Each row has a name. After each piece below comes the name of the row it's from, unless a question asks for something else. Each question is about the rows just above it.

voza: [122 120 159  98 135  98 134 103 168 100 116 149 197 109 119 105  72 120
 154 103 149 156 146]
Kel: [117 147 192 111 101 110 130  78 120 159  74 125 174 128 123 137  48 119
 145 158 149 107 153]
Tef: [ 75 193 132 148 162 118  87 183  89 147 116 111 116 146  95 144 160 136
  86 111 111 139  71]
nez: [177 106 116 133  70 115 154 117 136  99 131 168 111 105 110 162 118 115
 153 121  99 139  69]
zabeb: [106 121 163 150 173 124 112 133  96 164  93  64 105 120 117 163 162 105
 108 119 111 140 182]
saz: [109 141 101  93 121 134 119 165 173 117 164 200  83 129 166  76 163 145
 128 165 135  97  91]
The next entry after [117 163 162 105 108 119 111 140]:  [182]
Which entry of nez is missing from [154  69 115  99 139 168 177 116  99 115 131 121 117 106 136 162 111 153
 110 133 105 118]?  [70]

Sudu: [ 97 123 121  95 148 103 118 117 141]
Velup: [188 123 127 190 116 177 125 153 106]
vuzas: [123  97 190 116 179 125 126 143 111]
Which entry of Sudu is missing from [123 148 141 118  95 103  97 121]?  [117]
Give the next entry after [121  95 148 103 118 117].  [141]
vuzas without one entry, shuffled: [190 125 126  97 111 116 179 143]. Gone:  [123]
q: [123 127 190 116 177 125]  Velup
The next entry after [ 97 123]:  [121]
Where do [121  95 148 103 118] appear?  Sudu

dufug: [129 132 128 105 138 128 118 121 110 118]
Rina: [112 125 137 122 138 134 125 132 128 127]
zar: [150 149 145 113 151 139 103 131 113 149]
Tul: [179 173 151 102 113 155  72  69  85 165]
kene: [150 149 102 113 151 139 103  96 113 149]
Bame: [150 149 102 113 151 139 103 131 113 149]
popoz: [117 115 142 128 118 113 141 143 137 111]
Posi: [132 131 120 152 122 135 130 127 142 148]
gub: [127 138 110 115 142 129 116 109 118 128]
[150 149 102 113 151 139 103  96 113 149] is in which row?  kene
q: [134 125 132]  Rina

sule: [134 134 102 122 107 107 102  93 111 156 150  98 122]
lirus: [130 130 175 141 166 166 174 191 158 131 130 182 142]
Pelik: [128 128 176 143 139 137 159 193 160 118 121 185 142]
sakez: [138 138 128 130 128 128 128 129 128 171 162 129 131]
bebe: [140 140 139 135 138 137 139 143 136 170 161 141 136]
sepun: [ 93 134 111 107 122 102 102 134 107  90  99 123 124]
Mot: [128 128 163 138 157 139 163 175 151 123 124 169 139]
Shuffled Pelik with one entry gone: [185 193 128 160 118 139 142 176 128 121 137 143], missing  [159]
Pelik without one entry, shuffled: [121 128 118 137 143 159 185 139 128 176 193 142]. Gone:  [160]
Mot without one entry, shuffled: [157 151 139 128 175 128 163 123 163 169 139 124]. Gone:  [138]
Which row holds [134 134 102 122 107 107 102  93 111 156 150  98]?  sule
q: [130 130]  lirus
q: [138 137 139]  bebe
What is the next entry after [134 134 102 122 107 107 102  93 111]?  [156]

vab: [185 122 148 123 194 107 122 174 114 161 122 124 131]
Ruvi: [143 122 197 131 136  94 117 128 194 139 106 122 129]
fefut: [143 122 197 131 136  94 117 128 194 139  85  51 144]
pena: [185 122 148 123 194 107 122 195 158 182 120 142 110]
repu: [184 106 150 108 180 117 116 196 175 174  88 118  76]
laf: [185 122 148 123 194 107 122 195 158 182 144 115 142]
feri: [139 111 168  97 112 120 108 114 124 164 129 120 134]
bog: [122 195 148 107 185 123 182 194 158 144 122 147 127]
Liv: [166 127 136 119 187 122 119 181 124 164 129 147 126]
q: [166 127 136 119 187 122 119 181 124 164 129 147 126]  Liv
q: [185 122 148 123 194 107 122 195 158 182 120 142 110]  pena
Which entry of repu is missing from [180  76 174 108 106 196 184 117 118  88 150 116]?  [175]
Where do [185 122 148 123 194 107 122 195 158 182 144] appear?  laf
[122 195 148 107 185 123 182 194 158 144 122 147] is in which row?  bog
What is the next entry after [185 123 182 194]?  [158]

